In the data rows, 128 means zero.
Each row of this table is followed by its label. One hidden rule gives the labels. It looks at one to three of the table's principal directions, none of them among the few with the most spread.
[ 71 160  92  94 120 218  83  84  43 100 110  25 154 135  71 179 147  30
 118 157 158  87 240 125  18 157  60 161 119 137 187  85 194 192 222 104
  60 152] w
[141 126 166  80 100 100 146  84 139 152 114 138 122 154 114 132 123 130
 134 153  87 117 140 175 115 145 114  98 152 151 114 182 148 146 153  79
 127 130] k
[132 130  74 146 136 123  94 161 128 140 141  93 125 146 126 176 132 124
 112  84 174 130 175 101 133 138 130 173 108 132 182  97 110 133 125 161
 108 191] d
[125 141 106 143 121 174 138 108 108 126 151  97 121 122 108 143 133 105
 143 128 133 136 167 153 125 128 102 161 155 105 135 154 127 132 157 133
 128 123] w
[118 133 115 128 134 149 107 121  85 133 141 103 129 130 107 165 141 118
 110 112 139 123 175  93 130 142 140 175  99 119 150  84 109 124 145 139
  92 148] p
[118 125 101 205 194 165 135 126 106 107 209 125 126  88  91 160 190 175
 121  47 161 160 185  80 211  66 177 255  90  35 103  45  72  75 105 158
 121  91] q
[212  85 152 164 119  14 189 147 228 136 132 255  83 117 189  43 116 212
 186  92  74 167   0 115 248 110 212  61 130 143  71 219  96  60  28 160
 192  72] d
[109 124  90 134 135 116 104 175 190 112 146 161 116 107 159 130 141 142
  76 128 157 117 102  95 116 119 158 123 108 114 152 109 139 162  86 134
 120 132] w
[135 113 120 150 139 124 144 141 172 108 159 163 113  89 147  95 147 148
 118 123 123 116  97 108 160 115 163 131 128  93 113 141 134 120 106 119
 141  85] k
[145 102 103 152 116  98 156 149 206 125 134 175 108 106 179  94 117 118
 160 146 136 130  63 158 127 131 127  62 170 127 125 214 140 152  86 134
 175 115] d
[145 116 122  94  93  86 151 117 210 143 134 134 113 151 133 127 120 137
 126 150 119 101 143 213 107 137  96  85 188 135 132 226 178 175 144  70
 155 149] p
[133 106 100 147 127  78 113 176 168 129  95 151 144 144 163 115  86 132
 148 130 155 128  77 142 119 135 112  64 154 156 136 141 125 141  97 152
 169 171] q
[136 133 147 164 162 127 140 111  71 141 140 128 138 141  99 154 147 159
 167  70 133 191 141 109 184  89 153 184  88 122 100  76  62  66  99 175
 126 124] w
[131 124  98 184 164 170 135 126 115 112 207 117 115  86 101 144 175 156
 113  73 142 128 180  89 202 101 171 236 115  43 120  90  92  88 137 135
 117  95] u
[102 136 170  84 126 123 124 111 115 120  88 121 154 144 118 116 124 119
 122 163 117 116 121 150  73 120 103  84 120 159 113 110 166 150 141  94
 121 122] d
[ 93 145 175 100 155 151  93 115  41 136 124 123 143 129  98 170 155 144
  66 121 121 134 160  46 128 127 174 189  36 126 124   0  86 104 127 135
  60 127] q
[143 114   0 234 134 177 146 165 211  56 226 164  74  36 153  86 166 130
 140  88 160 119 105  83 196 105 177 182 154  27 149 185 147 126  98 175
 146  54] u
[114 166 141 126 130 210 114 118  22 122 135  63 134 124  92 143 135 110
 108 122 123 135 174  85 133 135 128 206  85 118 141  58 106  85 170 158
  78 119] u
[126 133 111 141 124 134 147 157 198 114 140 162  99  99 174 103 133 125
 116 148 143 145  78 137 108 111 127  98 138 121 132 170 148 155  76 145
 150  99] d
[ 95 148 133 120 138 200 123  92  88 114 170 117 116  88 103 151 174 105
  86 142 119 120 171  90 115 124 150 191  99  82 131  92 126 142 153 109
  78  82] d
[133 131 148 129 140 121 141 105 120 151 126 117 136 147 113 150 133 129
 154 114 128 155 152 163 130 112 105 137 143 134 114 138 110 125 130 122
 142 139] d
[160  95 106 215 151 107 165 201 191  68 170 214 110  52 184  15 127 201
 142 100 122 129   0  68 242  88 217 115 117  67  77 131 110  46  49 180
 183  37] d
[109 131 101 115 112 169 104 107  79  92 100  59 165 132  93 110 113  65
 158 153 129  71 167 145  76 155  77 108 162 139 152 135 193 152 220  91
 116 135] d
[128 151 162  95 122 128 121 128 114 143  89 107 138 155 130 125 113 120
 124 142 118 142 120 143  97 126 101 109 124 171 132 121 137 131 133 124
 126 141] w
[122 151 202 108 151 184 148  49  37 151 154  83 145 129  61 153 165 129
 135 117  81 141 201 141 156 108 126 211 125  96  85  97  93  88 195  77
 103  89] d
[149 129 128 151 129 114 150 133 152 145 142 169 100 122 151 130 130 148
 141 113 123 174  92 123 162 116 150 131 124 127 117 153  88 111  77 166
 143 115] d
[ 89 146 123 125 145 186  78 131  57 112 104  90 156 113 117 142 123  79
 105 146 139 111 147  72  84 146 115 146 105 132 151  47 125 141 165 134
  93 133] d
[ 99 149 138  84 124 140  94  77  46 125 122  99 133 162  57 195 158 137
  90 110 120 124 221  84 110 135 146 195  49 139 144  36 134 128 160 126
  42 146] d
[135 147 189  72 112 133 131  98  67 157 111  91 137 162  99 139 130 132
 114 135  92 124 157 132 126 143 130 146  99 161 125 110 122 102 166 103
  92 140] u
[ 94 127 112 123 127 185 129  44  84 101 151 100 139 105  67 154 161  76
 151 150 114  95 211 151  90 135  97 156 160  84 119 141 166 170 207  71
 103  91] d
[136 122  98 156 114 136 139 138 157  97 150 178  97  90 146  95 127 143
 122 137 114 125  84  98 159 131 163 125 129  97 118 150 133 120 102 154
 132  80] p
[112 123 132 150 167 128 105 105  57 144 143 117 155 143  83 186 151 141
 140  77 142 155 179  92 163 110 155 193  89 112 119  46  62  97 133 143
 103 153] k
[120 128 115 120 113 128 122 147 160 116  97 127 137 126 156 101  99  97
 136 167 135 112  92 157  79 140  89  63 168 150 138 166 166 166 133 118
 154 134] d
[108 123 104 126 128 132 100 113 118 104 121 135 138 121 109 137 130 115
 122 134 126 104 146 106 111 137 130 127 127 119 134 103 147 153 151 115
 110 124] p
[129 142  91 170 129 208 149 101 102 114 181  87 114  96 102 136 147  98
 153 119 133 133 181 150 147 122 105 194 171  69 130 163 123 121 172 132
 134  95] d
[154 114 135 176 146 119 162 143 144 105 160 175 116  91 144  71 144 173
 155  96 110 149  61  96 210  94 189 140 112  95  88 134 101  64  86 155
 152  63] u
[154 142 135 153 140 145 149 133 104 146 124  80 140 145 127 119 122 113
 187  96 138 168 129 161 146 108  97 141 149 146 129 154 105  90 135 154
 157 140] w
[126 129 116 151 139 149 130 156 115 137 152 106 129 121 136 143 131 129
 117 114 157 136 141 122 142 126 132 160 120 109 140 109  98 110 118 153
 130 148] w
[115 133 118  98 107 124 120 151 160 115 133 141 112 121 146 120 136 134
  76 151 132 104 111 109 102 137 151 112  98 135 152 128 162 153 112 121
  99 126] u
[111 124 142  99 138 105 113 111 126 147 128 123 141 152 107 170 147 135
 107 119 136 123 169 135 109 122 131 139 108 137 133 101 126 150 134  98
 106 158] w
[139 126 139 106 117 115 114 127 102 132  62  67 173 167 124 102  86  81
 183 143 127 101 129 173  83 152  60  65 172 188 142 154 169 136 188 102
 154 169] u
[136 141  90 121  86 166 146 116 163  98 148 100 106 116 117 100 123 108
 130 156 116  93 151 179 110 140  91 125 184 106 143 211 198 156 178 100
 135 104] u
[147 114 137 162 148 112 144 152 167 124 133 175 120  97 168  84 124 145
 146 121 118 145  57 110 168 111 154 106 141 115 101 144 105 105  87 141
 167  91] d
[135 126  74 187 135 161 150 148 164 116 196 147  89  85 145 133 151 139
 123 104 153 149 129 117 171 111 152 179 138  66 134 155 102 119  93 168
 139 101] d
[105 128 170  66 125  98  98 122  94 137  93 111 163 166 103 144 126 140
  91 141 119  96 148 120  95 138 134 111  87 166 131  69 146 136 153  87
  91 163] u
[126 145 146 119 143 149 127 102  87 144 147  86 132 146  87 169 151 142
 115  99 129 141 200 133 142 113 122 198 110 115 127  90 111 109 154 118
 105 140] p
[128 141 155  91 113 142 134 110  90 135 126  80 133 152  97 140 131 133
 108 134 119 109 179 147 118 139 113 154 113 135 134 116 148 116 167 106
 101 142] d
[124 123 177  90 132 118 116  83  67 159  80  85 169 165 100 149 112  89
 161 144 110 112 167 158  90 154  83 103 148 169 122 119 126 137 189  83
 126 164] w
[163 130 131 158 140 115 145 128 141 152 138 148 100 129 142 139 126 148
 145  94 123 172 124 118 175 121 136 157 129 124 119 138  85  99  91 167
 147 125] w
[149 135 174 136 138 126 153 124 112 162 130 137 126 135 138 124 122 148
 147 118 108 170 102 142 166 113 135 137 134 133  98 137  73  87 108 141
 151 120] d
[129 124 107 159 133 152 154 125 137 106 179 127 114 101 113 121 153 150
 127 111 137 125 149 135 164 106 145 172 131  74 115 138 132 108 127 132
 131  96] p
[106 138 151 107 142 161 112  65  45 137 122  80 157 145  67 172 149  98
 144 122 115 122 209 130 108 132 106 171 121 126 124  86 122 132 194  93
  93 135] w
[ 85 130 152  92 143 171  95  79  53 129 117  67 171 131  76 167 144  79
 109 153 126  78 215 128  72 150  94 154 132 118 134  71 148 161 216  60
  90 143] w
[122 108 194  83 135  68 129  90 128 149  82 155 158 158 117 130 120 138
 141 148  98 118 120 157 104 128 117  71 132 163  90 121 136 144 135  72
 140 136] d
[117 112  92 145 131 103 110 175 192 106 150 203 100  90 171 118 137 157
  73 132 141 117  72  64 143 129 190 116  94 104 139 106 123 148  63 150
 118 111] q
[137 157 128 120  95 195 157  91  77 125 121  33 144 151  89 114 105  79
 188 150 118 123 180 225  99 134  40 133 203 134 131 204 167 123 217 109
 149 130] p
[110 113 125 100 115  85 111 131 137 123 124 180 117 133 131 147 140 151
  89 136 127 117 111  81 119 142 182 108  66 142 137  93 130 145  90 135
  85 137] u
[119 123 116 122 110 127 136 153 183 107 152 179  95  94 159 106 133 151
  73 159 124 108  90 107 128 134 163 114 116 100 126 140 148 147  93 128
 120  96] q
[126 138  94 125 129 121 105 147 156 154 139 108 119 150 131 179 132 123
 105 107 161 142 168 139 111 128 112 153 133 136 169 131 116 160 120 136
 121 182] w
[136 123  75 177 155 128 105 161 131 118 135 106 145 124 137 125 137 106
 171  75 165 144 116  99 148 110 136 142 126 134 160 120 111 116 121 160
 139 149] u
[132 126  88 164 129 146 127 151 137 116 149 127 118 111 139 124 124 127
 133 116 146 133 121 118 147 127 133 145 139 105 139 136 117 120 118 160
 139 127] k
[138 145 145 139 124 178 161 104  95 123 152 103 114 113 111 115 138 127
 142 129 112 141 147 144 150 119 118 167 137 101 109 145 123  96 147 135
 129  89] q
[147 135 147  95 106 122 144 103 116 164 100  59 149 179 111 139 107  91
 176 137 126 124 170 220  91 143  55  99 185 173 142 200 152 143 185  91
 150 178] k
[131 111 128 116 123  87  94 152 116 141  60 103 171 167 137 123  68 105
 153 143 138 100 117 152  94 162  78  62 166 179 140 120 137 142 158 119
 159 195] p
[114 119 133 159 169 129 113 166 129 139 141 165 126  95 168 140 143 132
  99 115 155 152  87  59 143 119 174 141  83 114 129  65  67 118  65 165
 124 125] d
[116  91 154 171 181  97 112 141  96 118 123 194 149  94 139 121 130 165
 122 107 128 132  84  41 181 120 191 134  79  99  81  23  63  83  80 154
 135 104] d
[126 146 153  82 113 122  99 134  99 144  75  91 151 165 127 129 100 104
 121 146 118 116 127 132  86 151  99  97 124 187 151 114 144 139 159 114
 114 168] u
Here are more rows. What is the label of each one?
[137 112 146 172 181  91 116 149 136 153 110 161 154 129 151 131 116 146
 162  92 139 172  85 114 164  98 134 119 141 132  98  91  58 104  86 149
 178 140] ~ d
[151 129 152 132 132  96 138 130 119 148 143 169 102 139 126 145 137 190
 106  93 111 165 119  86 193 118 185 169  73 126 109  90  76  78  78 167
 110 123] ~ u
[118 142 125 116 138 121 100 132  89 151 128 109 138 161 108 179 144 134
 115  91 146 157 157  98 131 120 150 167  75 154 156  75  90 118 117 153
  88 173] ~ p
[127 114 129  72  72 102 147 103 201 117 112 157 108 127 142  98 111 109
 113 202  95  69 115 191  69 165  97  43 184 140 128 230 215 200 157  58
 138 114] ~ k
[132 124 100 138 124 116 122  98 107 123 168 153  92 133  85 184 160 173
  99  84 125 139 194  77 177 131 180 209  69  95 132  80 105 109 111 159
  75 128] ~ d
[151 133  86 125  75 115 147 135 158 130 147 147  92 143 134 125 115 140
 140 130 120 140 107 154 148 141 143 114 139 139 149 209 134 129 114 157
 123 138] ~ d
[113 132 212  91 160 128 120  77  45 144  94  87 187 155  77 132 138 125
 149 123  97 120 164 138 121 113 113 138 116 148  89  66 119 101 187  68
 118 125] ~ q
[112 136 121 146 146 177 137 108 116 141 146  87 135 116 120 158 139  85
 144 135 152 139 178 169  98 120  78 153 171 102 132 145 119 154 154 115
 145 132] ~ d
[147 115 220  83 121  58 150 106 122 146  80 183 141 154 134  88 110 176
 140 146  68 136  60 132 151 124 158  65 104 174  70 124 119  92 104 103
 139 105] ~ p
[162 112 147 148 137  80 151 154 177 139 110 159 130 133 166  85 107 151
 167 116 121 149  61 150 159 111 127  80 155 148 104 168 116 104  90 136
 184 123] ~ w
[177 108 145 151 125  54 171 200 221 133 134 203 100 119 203  54 115 197
 135 109 124 159   0 122 196 101 188  72 111 146 105 177 108  77  25 170
 178 106] ~ u
[ 86 125 135 101 134 169 108  74  82 104 161 123 137  99  75 153 170 118
  80 147 105  75 196  93 116 139 155 179 106  76 119  76 148 150 189  65
  71  92] ~ p
[165 132 108 174 136 161 151 102 126 133 160 106 115 110 116 117 133 113
 185  96 111 146 149 150 181 121 111 172 188  95 119 187 108 102 163 128
 161 101] ~ k
[152 115 113 132  99  90 159 140 201 123 132 179  92 124 159 103 114 153
 133 142 120 132  85 156 139 132 133  85 149 130 119 198 150 139  85 141
 156 114] ~ k
[138 146 174 103  97 169 174 105 135 124 140 137 102 103 136  82 121 131
 114 183  79 120 103 167 128 134 117 116 160 109  94 189 151 120 146 100
 139  64] ~ d
[115 129 108 154 142 167 120 115  93 110 153 111 136 106 104 134 143 117
 134 116 131 121 157 109 144 123 134 171 131  91 125 103 117 117 156 128
 119 109] ~ k
[152 114 190  38  79  26 163  93 229 163  91 189 108 176 145 112 116 162
 119 176  74 115  93 217  92 137 114  24 160 187 102 235 186 182 111  48
 149 134] ~ q
[118 141 124 126 138 168 115 113  60 150 124  34 163 158  92 171 128  80
 156 113 157 126 207 163  98 136  72 164 147 139 156 115 118 129 191 119
 121 182] ~ q
[143 118 127 132 110  90 140 154 169 120 112 185 115 123 166  86 106 149
 139 143 114 139  44 122 143 128 154  69 126 149 116 162 128 120  81 152
 149 112] ~ k
[ 96 163 148  84 116 188 101 100  50 113 102  69 141 138  88 146 128  94
  92 159 118 105 186 110  71 148  97 157  98 142 146  69 163 140 186 115
  73 127] ~ p
[ 79 134  89 103 128 190  69  95  56 109 109  26 173 138  69 179 126  46
 113 152 159  53 254 136  40 172  53 156 156 119 177  79 185 190 248  74
  87 178] ~ p
[137 133  86 180 134 166 131 172 133 119 154 126 105  94 162 118 123 118
 125 116 157 146 104  94 151 131 139 155 127 103 148 128 100 109  96 189
 139 121] ~ w
[119 124 140 111 128  98 114 106 108 129 120 161 120 144 103 161 136 163
 102 117 117 135 149  93 139 131 159 147  78 132 116  72 116 123 108 139
  93 132] ~ u
[124 114 160  54  88  78 130 100 195 127  84 162 132 144 139  96 108 117
 114 198  84  73 101 185  64 154  99  26 175 165 116 202 208 198 159  38
 141 122] ~ q
[115 120 121 109 117 131 126 102 122 114 121 113 142 131 108 126 133 103
 141 145 124  97 150 148  98 138 111 107 143 130 132 147 167 155 166  92
 119 127] ~ p
[147 163 207 111 151 160 167  63  19 177 141  30 160 188  47 169 158 146
 183  69 110 188 222 195 168  80  97 221 116 140  96 110  80  49 183 114
 119 142] ~ p
[124 112 142 163 157 134 129 129  90 117 134 159 133  96 135 117 137 137
 136 115 125 139  98  66 165 125 171 144  91 106 101  72  85  88 100 159
 124  96] ~ w
[105 134 117 103 134 140  98 102  97 117 116  88 154 141  94 149 151  91
 133 122 134 104 175 117  87 131 116 137 113 145 155 103 161 156 175  94
  92 143] ~ u
[126 130 189  96 125 116 130  84  49 142  79 130 146 153 109 131 120 114
 159 142  95 143 118 109 114 144 132 102  87 176 107  95 113 103 135 134
 102 124] ~ q
[ 99 113 126 110 121 124 107 146 130 123 132 159 122 108 145 141 127 128
  67 163 136  93 118  85 105 158 159 115  96 116 138  88 125 153 112 124
  98 136] ~ w
[148  93  56 208 110 129 175 197 252  80 170 221  77  40 227  37 110 123
 152 163 147 123   0 126 157 129 158  51 184  78 120 243 143 141  45 177
 200  59] ~ d
[ 99 136  85 144 124 194 121 127 141  67 165 156  99  53 140  95 163  98
  92 157 124  99 105  60 112 131 168 143 104  78 142 120 169 155 126 131
  91  48] ~ w
